In the data rows, 128 means zero.
Every row has a hidden score. How much higher is the second row's score than the first row's in each pair? 10 means about the same, 20 much higher and 0 much lower. The score is a weighted sum of the row's numbers plus the product of two more (or one squared), each taken from its middle value.
[104 104 104 104 104 103 103 103 109 103 103 103 103 103 108 103]
[104 104 104 104 104 103 103 103 103 103 108 103 103 103 103 103] >> 10
[104 104 104 104 104 115 121 115 119 117 128 103 106 105 105 103]
[108 113 104 116 112 120 122 119 121 116 136 110 110 114 108 112] >> 8
[172 172 174 174 174 173 172 171 169 176 168 180 176 179 176 173]
[104 104 104 104 104 116 120 119 121 121 110 103 103 103 103 103] >> 8
[169 169 170 166 168 145 145 134 133 143 149 171 173 174 173 170]
[130 133 115 126 134 103 103 103 103 103 103 128 133 116 132 118] >> 5
[125 125 117 122 119 142 139 141 140 142 155 129 127 128 127 131]
[119 128 120 130 116 146 144 154 148 155 159 131 123 128 126 131] >> 11
[127 129 133 131 135 103 103 103 103 103 134 137 135 134 136 131]
[108 104 104 111 104 116 118 121 123 111 134 110 103 118 107 115] >> 7
[162 154 167 151 163 146 147 122 142 152 137 159 159 150 147 164]
[104 104 110 104 104 124 115 114 109 108 134 107 107 117 103 104] >> 5
[104 104 104 104 104 103 103 103 103 103 103 103 103 103 103 103]
[152 170 162 161 158 151 144 139 149 139 148 166 159 151 144 160] >> 12
[120 124 115 115 124 117 130 134 130 131 151 135 128 122 131 121]
[125 126 126 123 126 152 148 151 148 147 149 123 120 123 120 128] >> 7
[132 131 134 129 132 153 156 149 150 152 158 137 134 136 136 137]
[104 104 104 104 104 103 103 103 103 103 103 103 103 103 103 103] >> 12
[145 159 151 149 154 162 164 172 164 161 129 142 150 144 143 141]
[117 115 118 115 121 103 103 103 103 103 103 112 116 111 115 103] >> 9
[104 104 104 104 104 103 103 103 104 103 110 103 103 103 103 103]
[104 104 104 104 104 103 103 103 103 103 103 103 103 103 103 103] >> 10
[158 156 156 154 161 124 121 125 119 129 155 166 164 161 157 163]
[142 135 150 142 140 159 159 163 165 161 133 135 134 125 129 127] >> 4
[106 104 104 104 104 105 108 121 112 113 119 103 103 106 103 103]
[104 104 104 104 104 106 108 108 108 109 121 103 103 103 103 103] >> 10
[104 104 104 104 104 103 103 103 103 103 103 103 103 103 103 103]
[127 128 121 129 128 140 127 137 140 143 149 142 132 130 135 135] >> 12
[116 114 118 114 119 103 103 103 103 103 103 121 119 118 115 119]
[104 104 104 104 104 103 103 103 103 103 103 103 103 103 103 103] >> 8
[143 149 147 149 146 148 143 143 144 142 148 147 149 150 144 148]
[113 121 120 116 122 137 129 133 130 130 146 114 124 118 119 131] >> 11
[105 104 109 105 105 103 103 103 103 103 103 106 118 106 113 107]
[176 173 176 175 176 172 172 173 171 174 174 179 180 178 179 178] >> 9
[169 172 174 168 174 173 171 167 170 171 164 170 166 169 165 163]
[106 115 107 110 114 103 103 103 103 103 103 112 121 114 115 127] >> 12
[104 104 104 104 104 107 117 111 103 103 113 103 103 103 103 103]
[129 133 131 130 129 147 154 155 152 147 126 127 123 125 127 129] >> 10
[175 176 172 176 170 170 170 175 175 171 178 178 177 181 180 180]
[144 143 137 137 141 105 103 108 108 110 141 152 146 146 153 150] >> 16
[138 131 133 136 132 148 154 157 155 153 163 140 143 138 142 141]
[113 110 114 104 119 131 128 130 126 134 140 114 113 118 113 104] >> 11
[136 132 134 136 130 149 150 155 154 151 158 133 135 136 135 136]
[104 104 104 104 104 103 103 103 103 103 103 103 103 103 103 103] >> 10
[104 107 116 104 109 141 135 125 142 137 106 108 104 103 106 103]
[113 121 113 120 119 151 151 152 150 144 113 108 107 116 113 107] >> 14
[137 135 136 133 141 148 143 141 139 145 124 127 124 123 122 126]
[174 170 172 171 178 176 171 172 169 176 167 176 179 170 173 175] >> 11
[118 121 126 120 120 103 103 103 103 103 103 126 125 124 125 122]
[116 122 125 116 123 103 103 103 103 103 121 140 135 131 137 136] >> 11
[153 150 151 150 164 127 132 140 144 144 128 142 140 151 149 125]
[133 132 132 134 137 142 145 141 136 145 117 121 120 123 119 121] >> 11
[109 107 108 104 111 121 115 117 112 118 129 107 116 106 110 112]
[146 145 155 146 153 152 152 142 141 145 147 156 141 147 146 145] >> 8
[135 141 145 142 143 145 146 148 145 136 155 154 154 155 152 146]
[112 111 108 125 109 117 116 116 121 122 134 123 116 114 117 130] >> 5
[149 146 147 148 146 150 150 156 153 153 162 150 157 157 158 154]
[104 104 104 106 116 103 103 103 103 103 103 103 113 103 103 103] >> 8
[118 122 121 120 120 117 117 118 116 116 107 112 109 113 111 107]
[132 132 128 142 130 117 118 125 123 122 133 137 141 141 140 137] >> 13
[123 122 118 121 120 139 135 137 139 134 153 125 128 124 126 127]
[137 138 133 139 128 128 130 136 135 127 124 127 137 134 137 134] >> 10
[127 124 131 139 138 111 103 106 103 103 103 161 127 126 113 150]
[130 126 128 127 130 118 117 116 116 116 112 133 131 132 132 135] >> 10
[125 127 120 126 115 103 103 103 103 103 124 135 139 144 142 138]
[174 171 174 172 175 171 175 174 173 176 172 177 179 174 176 179] >> 7
[106 107 106 108 107 103 103 103 103 103 129 107 113 113 111 111]
[108 111 110 112 112 125 124 123 123 122 139 116 112 117 114 110] >> 10
[138 130 139 143 135 103 103 103 106 103 117 136 138 136 137 141]
[130 124 129 128 128 129 127 131 129 129 103 112 110 109 110 116] >> 7
[174 176 180 173 179 173 172 172 168 171 171 177 177 177 175 172]
[104 104 107 104 112 103 103 103 103 103 103 103 103 103 103 103] >> 9
[120 111 111 112 109 139 143 146 148 138 112 110 115 117 114 116]
[173 171 171 175 169 167 170 173 173 169 173 175 174 178 175 174] >> 11
[113 104 117 110 112 107 121 117 116 120 138 109 112 111 106 117]
[104 104 104 104 104 103 103 103 103 103 103 103 103 103 103 103] >> 11
[122 125 127 124 125 105 105 104 109 106 103 127 122 119 126 125]
[121 117 114 115 114 120 121 128 123 115 132 122 134 126 121 122] >> 11
[165 169 160 163 162 133 127 138 139 132 139 164 166 169 159 163]
[104 104 104 104 104 103 103 103 103 103 103 103 103 103 103 103] >> 7
[104 104 104 104 104 103 103 103 103 103 103 103 103 103 103 103]
[138 142 140 141 138 154 156 153 156 152 158 143 140 142 146 142] >> 10
[136 131 139 130 137 124 123 116 112 117 103 134 123 111 118 119]
[121 119 120 120 120 142 145 146 145 144 143 113 116 115 114 117] >> 9
[152 155 148 153 147 143 144 148 148 142 142 143 147 151 151 149]
[155 150 151 154 154 164 167 166 167 169 128 152 149 141 149 151] >> 10
[104 104 104 104 104 105 106 103 103 103 104 103 103 103 103 106]
[168 168 158 170 161 151 145 141 156 137 142 146 167 161 165 152] >> 13
[106 106 105 105 108 103 103 103 103 103 103 106 107 106 106 109]
[133 132 128 130 126 139 144 151 153 142 115 126 119 129 126 121] >> 12
[104 104 104 104 104 103 103 103 103 103 103 103 103 103 103 103]
[104 104 104 104 104 103 103 103 103 103 103 103 103 103 103 103] >> 10
[154 156 156 155 156 131 130 129 128 128 137 160 157 161 158 157]
[178 174 174 174 175 171 170 174 172 172 173 177 181 177 177 182] >> 7
[104 104 104 104 104 118 124 120 115 117 103 103 103 103 103 103]
[111 107 110 108 108 128 133 131 131 127 147 121 106 113 111 108] >> 11
[173 166 170 170 163 167 167 172 170 169 160 163 167 170 165 169]
[172 170 173 173 174 171 170 170 168 173 166 177 177 174 174 173] >> 13
[146 144 153 145 151 148 148 137 142 147 135 148 136 136 140 140]
[104 104 104 104 104 103 103 103 103 103 103 103 103 103 103 103] >> 11
[141 141 135 143 133 163 165 167 170 161 135 122 136 137 142 140]
[130 134 117 129 114 103 103 103 103 103 119 120 133 127 131 110] >> 10
[149 149 150 150 153 143 138 141 138 148 122 145 141 136 142 141]
[164 160 163 162 167 176 170 170 166 174 147 161 162 158 150 161] >> 11
[105 110 104 107 112 111 119 125 114 124 124 103 119 121 120 111]
[108 105 109 104 109 139 139 135 134 137 135 103 103 103 103 103] >> 9
[104 109 104 104 105 105 106 103 103 103 117 107 103 103 107 112]
[104 104 104 104 105 114 108 112 106 115 123 103 104 103 103 103] >> 9
[114 113 109 116 107 103 103 103 103 103 119 126 129 132 132 132]
[150 146 141 147 147 154 155 142 140 150 154 151 143 153 143 159] >> 11
[157 159 170 158 172 176 175 167 166 173 147 162 152 155 152 157]
[133 131 126 129 121 136 127 138 137 129 155 126 130 139 142 139] >> 9
[133 132 130 132 132 151 152 153 150 154 134 130 127 131 128 130]
[104 104 104 104 104 103 103 103 103 103 103 103 103 103 103 103] >> 10
[147 145 144 146 147 148 146 147 146 145 140 151 146 150 148 152]
[104 104 104 104 104 103 103 103 103 103 103 103 103 103 103 103] >> 10
[138 144 141 140 138 155 155 147 150 152 157 144 140 139 144 143]
[104 104 104 104 104 129 127 128 132 129 103 103 103 103 103 103] >> 13
[142 138 134 135 136 147 146 151 154 144 136 123 137 142 132 138]
[170 174 173 172 175 171 170 166 167 170 170 180 172 175 174 174] >> 10
[104 104 104 104 104 103 103 103 103 103 103 103 103 103 103 103]
[112 111 110 112 104 113 119 121 120 121 145 121 119 128 115 111] >> 12
[171 173 174 176 174 172 173 169 172 172 174 181 173 176 176 176]
[147 148 148 148 150 119 124 115 120 119 127 157 149 153 154 157] >> 12
[148 147 149 141 146 160 167 162 165 163 121 144 139 139 151 153]
[104 104 104 104 104 103 103 103 103 103 103 103 103 103 103 103] >> 16
[104 104 104 104 104 103 103 103 103 103 103 103 103 103 103 103]
[155 154 156 158 155 129 131 125 128 123 146 166 158 157 162 159] >> 11
[113 104 104 112 110 109 113 116 113 119 150 112 111 106 119 111]
[104 104 104 104 104 103 103 103 103 103 103 103 103 103 103 103] >> 10
[107 106 104 104 106 103 103 103 103 103 103 103 103 103 103 105]
[135 136 133 141 137 160 160 157 155 157 125 127 122 123 120 122] >> 10
[177 174 174 179 176 172 169 175 174 175 180 184 181 183 179 180]
[166 166 169 169 166 138 138 134 134 142 165 178 169 174 169 171] >> 11
[134 138 140 139 139 105 108 103 107 104 138 151 145 149 149 148]
[129 129 123 129 134 142 144 145 147 149 161 131 132 134 135 128] >> 8
[104 109 106 108 104 103 103 103 103 103 103 104 104 110 110 105]
[104 104 104 104 104 103 103 103 103 103 103 103 103 103 103 103] >> 10
[104 104 104 104 104 115 122 108 105 119 103 103 103 103 103 103]
[134 133 131 133 135 134 131 130 129 133 120 130 129 132 129 127] >> 12
[106 104 104 104 104 103 103 103 103 103 103 103 105 103 103 107]
[143 140 144 142 143 154 154 153 153 155 149 145 142 142 141 143] >> 9
[104 104 104 105 104 108 110 117 109 109 122 103 103 103 108 105]
[129 126 128 129 128 110 109 113 110 111 108 125 125 126 128 123] >> 11
[174 168 167 170 166 168 165 171 167 170 147 167 171 167 162 174]
[166 162 170 164 171 168 165 162 162 169 153 164 159 157 157 158] >> 10
[104 104 104 104 104 103 103 103 103 103 103 103 103 103 103 103]
[104 104 104 104 104 104 107 105 112 109 128 103 103 105 103 103] >> 9
[104 104 104 104 104 103 103 103 103 103 103 103 103 103 103 103]
[105 109 104 105 107 128 127 115 126 117 146 106 103 106 109 105] >> 10
[104 104 104 104 104 103 103 103 103 103 103 103 103 103 103 103]
[109 111 108 111 110 103 103 103 103 103 110 122 123 122 123 124] >> 12
[126 125 124 123 120 138 136 135 139 137 154 128 132 127 130 131]
[172 173 171 175 173 164 169 172 173 167 174 178 176 178 179 179] >> 13
[104 104 104 104 104 103 103 103 103 103 103 103 103 103 103 103]
[162 165 167 163 166 168 170 164 168 168 153 163 155 155 161 156] >> 10
[104 104 104 104 104 103 103 103 103 103 103 103 103 103 103 103]
[159 159 164 161 165 136 133 128 134 132 158 172 168 167 165 168] >> 13
[117 114 115 117 110 122 124 124 129 123 103 113 117 113 117 117]
[160 159 158 160 155 136 139 140 140 130 114 144 149 155 156 150] >> 10
[139 142 141 141 142 154 155 153 153 153 161 142 139 142 138 139]
[115 141 125 130 135 105 103 103 103 103 107 135 121 129 125 132] >> 4
[104 104 104 104 104 103 103 103 103 103 103 103 103 103 103 103]
[117 124 123 123 124 148 148 147 147 147 138 120 115 119 118 114] >> 12
[104 104 104 104 104 103 103 103 103 103 103 103 103 103 103 103]
[128 127 110 115 116 103 103 103 103 103 103 103 138 121 123 118] >> 13
[130 132 124 127 118 118 113 124 126 125 103 122 134 125 132 127]
[154 134 151 137 151 126 119 122 117 123 108 140 135 146 140 140] >> 14
[118 139 132 128 136 103 103 103 103 103 118 132 123 132 139 120]
[109 117 128 145 113 103 103 103 103 103 103 125 111 125 133 118] >> 18
[166 162 165 163 166 138 135 131 122 132 164 170 168 167 167 171]
[160 159 160 156 159 167 172 165 169 167 141 148 149 141 138 149] >> 1
[161 158 162 158 163 138 134 133 132 136 119 155 152 152 153 152]
[157 160 161 156 161 149 148 144 142 142 142 149 149 152 151 151] >> 10
[104 104 104 104 104 119 112 120 121 110 117 103 103 103 103 103]
[104 104 104 104 104 103 103 103 103 103 103 105 103 103 103 103] >> 9
[150 147 152 158 144 103 103 103 103 103 103 156 148 151 153 146]
[127 128 135 128 135 147 147 140 139 146 113 134 126 126 127 126] >> 9
[104 104 104 104 104 111 110 114 113 107 121 103 103 103 103 103]
[139 144 144 145 140 106 111 104 109 105 120 152 143 152 147 146] >> 12
[112 114 105 111 110 115 130 120 129 124 149 122 113 127 109 125]
[104 104 104 104 104 112 117 112 109 122 114 103 103 103 103 108] >> 10
[150 153 150 145 150 151 142 146 149 146 151 155 154 148 148 145]
[171 174 168 176 169 166 165 163 172 170 173 177 173 175 177 174] >> 10
[171 172 175 173 175 171 171 173 172 171 171 177 175 174 177 178]
[104 106 105 104 106 117 116 113 114 105 132 109 103 106 104 105] >> 11
[176 175 174 177 172 170 171 175 175 168 180 179 177 182 183 182]
[104 108 110 110 111 126 121 126 122 124 141 117 107 118 120 110] >> 13
[104 105 106 104 107 126 115 114 115 125 129 112 103 103 103 103]
[162 166 156 165 158 147 142 147 142 141 149 151 156 159 155 156] >> 11
[178 176 174 177 175 171 171 174 173 172 175 178 181 180 179 180]
[170 174 175 174 175 173 176 172 174 173 174 180 175 177 178 177] >> 10
[170 164 165 170 164 135 135 142 137 137 161 167 169 171 172 172]
[157 164 157 160 160 140 148 146 144 146 138 166 155 162 164 160] >> 8
[143 140 150 144 145 155 155 157 150 153 157 152 144 152 142 144]
[126 111 117 125 127 103 103 103 103 103 115 115 121 109 107 103] >> 8
[104 105 108 107 104 103 103 103 103 103 103 110 107 109 109 112]
[109 112 119 111 111 103 103 103 103 103 105 113 113 108 123 113] >> 9
[173 167 165 170 168 166 163 172 169 168 165 171 178 174 174 177]
[104 107 109 106 104 116 117 117 118 127 144 108 110 105 109 111] >> 9
[104 104 104 104 104 103 103 103 103 103 103 103 103 103 103 103]
[134 144 133 138 139 135 143 148 139 138 107 121 118 119 114 130] >> 2
[116 117 116 115 116 103 103 103 103 103 103 116 120 120 117 113]
[137 123 126 131 120 103 103 115 118 116 108 124 121 124 131 118] >> 9
[151 145 139 144 143 139 139 140 138 141 116 131 135 137 143 140]
[125 124 121 125 127 146 140 144 141 142 103 121 122 123 118 124] >> 11
[172 170 171 169 173 172 171 173 170 175 165 172 176 170 171 177]
[104 104 104 104 104 112 104 110 106 111 107 103 103 103 103 103] >> 10
[158 147 150 157 166 124 144 146 122 140 103 140 145 142 137 103]
[104 104 104 104 104 110 104 107 114 108 126 103 103 103 103 103] >> 18
[159 161 155 146 163 160 147 146 150 165 113 142 152 132 134 142]
[120 115 116 121 118 144 140 145 146 143 131 115 114 114 113 117] >> 9
[113 109 104 110 106 123 115 126 123 121 140 107 117 114 113 119]
[108 121 119 115 120 153 158 145 148 157 117 114 112 103 103 114] >> 8
[137 146 140 144 141 146 149 152 149 147 156 148 147 146 145 144]
[105 104 104 110 104 114 116 108 113 116 129 116 107 108 111 103] >> 10
[104 104 104 104 104 103 103 103 103 103 103 103 103 103 103 103]
[104 104 104 104 104 136 137 144 128 133 117 103 103 103 103 103] >> 10
[155 160 158 155 159 115 117 104 114 123 111 163 162 165 166 163]
[104 104 104 104 104 103 103 103 103 103 103 103 105 103 103 103] >> 5
[169 169 176 167 169 161 153 153 152 153 170 166 161 162 160 145]
[148 143 149 148 152 147 145 143 142 147 132 136 132 132 131 134] >> 7
[104 106 104 104 104 131 128 129 128 120 112 103 103 103 103 103]
[120 108 116 109 116 103 103 103 103 103 115 121 123 119 117 129] >> 14
[140 136 142 137 142 158 157 153 151 157 159 143 137 140 139 138]
[137 144 146 142 137 146 153 148 154 152 123 125 127 129 119 117] >> 10
[104 108 105 105 106 103 103 103 103 103 122 113 111 114 112 112]
[155 153 161 154 159 160 159 156 153 157 140 146 138 143 141 138] >> 7
[123 126 127 127 124 105 104 107 103 105 111 129 132 132 132 126]
[158 160 159 158 160 129 122 123 121 122 141 167 159 161 160 161] >> 14
[104 104 104 104 104 103 103 103 103 103 103 103 103 103 103 103]
[116 117 122 113 114 155 155 150 147 153 119 114 103 119 105 112] >> 8
[155 153 155 157 156 164 160 169 169 166 141 149 155 158 149 153]
[104 104 104 104 104 103 103 103 103 103 103 103 103 103 103 103] >> 8
[159 156 158 159 156 157 163 158 161 153 139 135 140 144 142 145]
[123 123 124 119 122 129 118 131 128 124 151 124 127 139 131 135] >> 15
[122 118 112 119 114 112 126 113 128 118 140 103 124 128 125 115]
[174 176 177 175 175 171 173 172 173 171 175 179 179 177 178 178] >> 10
[176 173 173 175 175 172 170 176 171 174 175 177 182 179 182 180]
[104 104 104 104 104 103 103 103 103 103 103 103 103 103 103 103] >> 10
[134 141 148 145 141 146 129 136 137 115 103 138 134 131 130 147]
[114 111 113 122 113 103 103 103 103 103 109 126 114 111 114 117] >> 14
[104 104 104 104 104 108 112 109 115 109 114 103 103 103 103 103]
[129 125 127 128 119 144 142 146 145 145 160 132 129 128 127 129] >> 9
[133 124 119 115 112 126 137 125 129 127 150 120 139 129 127 113]
[172 173 169 170 169 170 168 175 172 172 161 169 173 178 171 167] >> 12
[154 142 155 141 145 109 119 133 118 126 103 136 145 124 134 136]
[150 155 149 156 150 166 165 169 165 165 134 142 144 139 157 142] >> 13
[104 104 104 104 104 103 103 106 103 103 109 103 103 103 103 103]
[171 159 147 162 159 126 129 137 151 127 145 134 147 142 150 166] >> 15
[174 175 174 174 174 172 173 173 173 175 177 179 180 179 180 181]
[104 104 104 104 104 131 134 117 114 128 124 103 103 103 103 103] >> 8
[106 104 104 107 107 103 103 103 103 103 114 112 108 104 106 117]
[104 104 104 104 104 103 103 103 103 103 103 103 103 103 103 103] >> 9
[137 131 130 137 138 114 113 115 112 110 111 135 135 135 132 140]
[104 104 104 104 104 103 103 103 103 103 103 103 103 103 103 103] >> 8
[104 106 104 104 104 109 115 110 115 110 122 108 103 113 105 103]
[104 104 104 104 104 109 103 104 119 110 128 103 103 103 103 103] >> 10
[130 128 122 135 131 134 129 131 132 134 146 135 139 127 138 136]
[148 147 143 146 147 140 136 142 136 140 133 143 148 146 145 145] >> 10
[114 127 126 126 119 130 133 139 136 134 150 126 125 138 130 132]
[141 145 136 150 133 162 157 166 161 161 107 127 143 140 126 141] >> 10
[177 169 169 172 173 169 168 174 168 170 166 172 177 176 173 179]
[124 121 123 122 118 138 136 140 142 141 105 118 122 119 117 125] >> 9
[148 146 155 151 154 166 166 163 165 168 124 146 141 146 141 147]
[148 154 159 170 153 166 168 157 151 146 155 167 141 157 143 150] >> 11
[155 156 155 154 147 164 164 168 167 165 129 135 143 142 151 153]
[138 145 147 136 146 145 148 133 139 139 138 145 133 141 137 141] >> 16
[104 104 104 104 104 103 103 103 103 103 103 103 103 103 103 103]
[174 170 174 170 176 173 170 171 168 172 166 172 175 171 172 174] >> 10
[154 155 151 158 147 165 168 168 171 165 143 150 155 154 152 152]
[104 104 104 104 104 103 103 103 103 103 108 103 107 105 105 103] >> 7
[104 106 109 107 108 119 128 113 117 121 121 105 103 103 103 104]
[137 136 138 140 139 151 152 154 157 154 160 145 141 140 135 137] >> 14
[104 104 104 104 104 103 103 103 103 103 103 103 103 103 103 103]
[124 116 124 120 126 142 143 135 138 143 150 124 127 123 124 120] >> 10
[114 113 110 112 114 127 123 126 123 124 140 112 116 116 114 116]
[122 131 120 127 131 103 103 103 103 103 120 122 132 130 130 136] >> 12
[121 122 122 122 119 135 136 135 136 131 149 122 125 124 123 127]
[134 137 131 134 140 153 151 153 150 155 118 121 125 117 118 124] >> 8
[148 148 146 143 145 111 107 113 110 108 144 156 159 156 159 156]
[104 104 104 104 104 103 103 103 103 112 103 103 103 103 103 106] >> 3
[104 104 104 104 104 103 103 103 103 103 103 103 103 103 103 103]
[148 148 148 154 141 162 162 170 169 165 129 135 151 150 139 139] >> 16
[104 104 104 105 104 126 123 125 128 126 137 106 103 103 110 107]
[168 172 173 174 170 171 171 172 172 172 166 173 173 171 177 173] >> 11
[166 170 160 164 165 136 146 152 147 145 154 149 162 158 164 167]
[113 115 113 114 109 121 133 116 130 127 144 118 123 124 123 122] >> 9
[163 162 164 162 169 132 138 140 134 140 160 175 164 170 163 164]
[104 104 113 104 106 103 103 103 103 103 103 115 103 109 106 112] >> 8
[105 104 104 105 110 131 123 126 121 131 140 113 118 108 104 112]
[162 161 166 158 157 124 138 130 130 126 165 167 164 158 169 170] >> 10
[104 104 104 104 104 122 129 114 116 123 122 103 103 103 103 103]
[132 129 125 133 123 104 103 107 109 103 112 124 136 128 133 136] >> 13
[104 104 104 104 104 103 103 103 103 103 103 103 103 103 103 103]
[125 122 122 122 121 103 103 103 103 103 108 132 128 133 134 130] >> 12
[138 136 138 128 133 129 134 142 140 144 142 127 140 135 137 139]
[129 122 119 123 115 154 153 156 157 157 140 116 107 103 116 115] >> 5
[125 120 123 123 124 103 103 103 103 103 103 127 134 132 130 128]
[144 141 138 142 137 131 133 140 137 134 130 140 148 143 139 144] >> 8
[104 104 104 104 104 103 103 103 103 103 103 103 103 103 103 103]
[151 169 155 158 170 157 152 137 155 158 120 146 160 156 167 155] >> 10
[104 104 104 104 104 124 140 113 126 120 103 103 103 103 103 103]
[138 146 146 149 148 126 116 117 114 121 103 124 149 130 137 123] >> 10
[139 143 138 144 136 144 149 149 153 144 160 138 142 143 144 144]
[171 174 172 174 170 170 172 171 174 171 171 174 170 173 174 171] >> 10
[118 137 123 126 111 103 103 103 108 103 103 131 119 139 111 112]
[123 126 127 123 128 114 113 109 109 113 109 129 127 126 128 128] >> 18
[104 104 104 104 104 103 103 103 103 103 110 115 118 114 118 119]
[131 131 128 130 128 132 124 122 124 122 137 129 133 130 140 141] >> 8
[153 152 151 153 148 137 144 143 144 139 143 146 146 149 146 148]
[138 144 140 141 141 141 143 141 142 140 138 145 143 145 144 144] >> 11
[104 104 104 104 104 124 115 109 106 113 135 110 103 111 103 104]
[108 107 111 104 105 123 125 122 134 117 142 116 122 107 108 121] >> 7
[151 149 152 153 154 157 155 160 161 162 155 150 156 148 150 150]
[136 150 135 130 138 121 121 130 130 120 104 130 138 126 111 139] >> 10
[176 172 174 177 177 174 174 173 174 175 176 180 175 178 178 177]
[104 104 109 106 104 125 128 128 126 128 140 105 108 110 108 103] >> 10
[105 107 109 107 109 103 103 103 103 103 103 118 110 114 114 110]
[173 175 174 177 175 169 172 171 174 171 172 172 174 170 174 172] >> 10
[117 118 120 116 118 138 141 139 139 141 156 122 122 118 120 114]
[110 121 119 110 113 146 143 143 139 143 145 119 116 117 119 108] >> 10
[104 104 104 104 104 103 103 103 103 103 103 103 103 103 103 103]
[176 176 178 175 175 174 172 170 171 174 175 180 178 179 181 176] >> 9
[152 157 154 156 153 165 167 168 170 167 143 142 149 153 148 150]
[174 175 174 175 177 172 171 167 170 169 175 178 177 178 177 178] >> 10
[104 111 110 104 104 129 144 132 140 128 104 103 103 103 103 103]
[122 121 113 120 118 138 129 140 140 136 155 114 124 126 124 121] >> 11
[104 104 104 104 104 103 103 103 103 103 103 103 104 105 108 103]
[104 116 105 109 109 114 116 114 111 114 137 112 110 116 113 103] >> 9
[158 168 165 166 159 155 154 152 152 166 150 155 167 170 161 144]
[104 104 104 104 104 103 103 103 103 103 108 103 103 103 103 103] >> 8
[119 119 116 116 118 127 128 131 130 126 103 113 115 117 118 117]
[122 112 104 112 117 103 103 103 103 103 103 103 104 103 104 103] >> 8
[104 104 104 104 104 118 108 111 112 116 117 103 103 103 103 103]
[104 104 104 104 104 109 112 113 109 105 125 103 103 103 103 103] >> 10
[112 112 110 110 112 116 119 114 113 116 103 115 114 111 113 114]
[104 104 104 104 104 114 119 117 121 112 103 103 103 103 103 103] >> 10
[126 127 124 135 129 103 103 103 103 103 116 140 135 137 136 132]
[121 118 123 117 122 103 103 103 103 103 103 129 124 124 126 124] >> 11
[104 104 104 104 104 103 103 104 103 103 109 103 103 103 103 103]
[175 178 179 176 179 176 172 169 170 174 177 181 178 179 180 174] >> 11
[107 108 112 111 107 103 103 103 103 103 103 117 112 120 120 109]
[104 104 104 104 104 103 103 103 103 103 103 103 103 103 103 103] >> 8
[178 176 172 174 174 173 168 175 172 168 175 175 179 180 179 182]
[160 154 154 158 160 122 129 125 123 119 152 165 162 165 163 169] >> 15
[104 104 104 104 104 103 103 103 103 103 103 103 103 103 103 103]
[155 151 151 150 150 167 164 162 163 167 131 134 138 151 141 124] >> 12
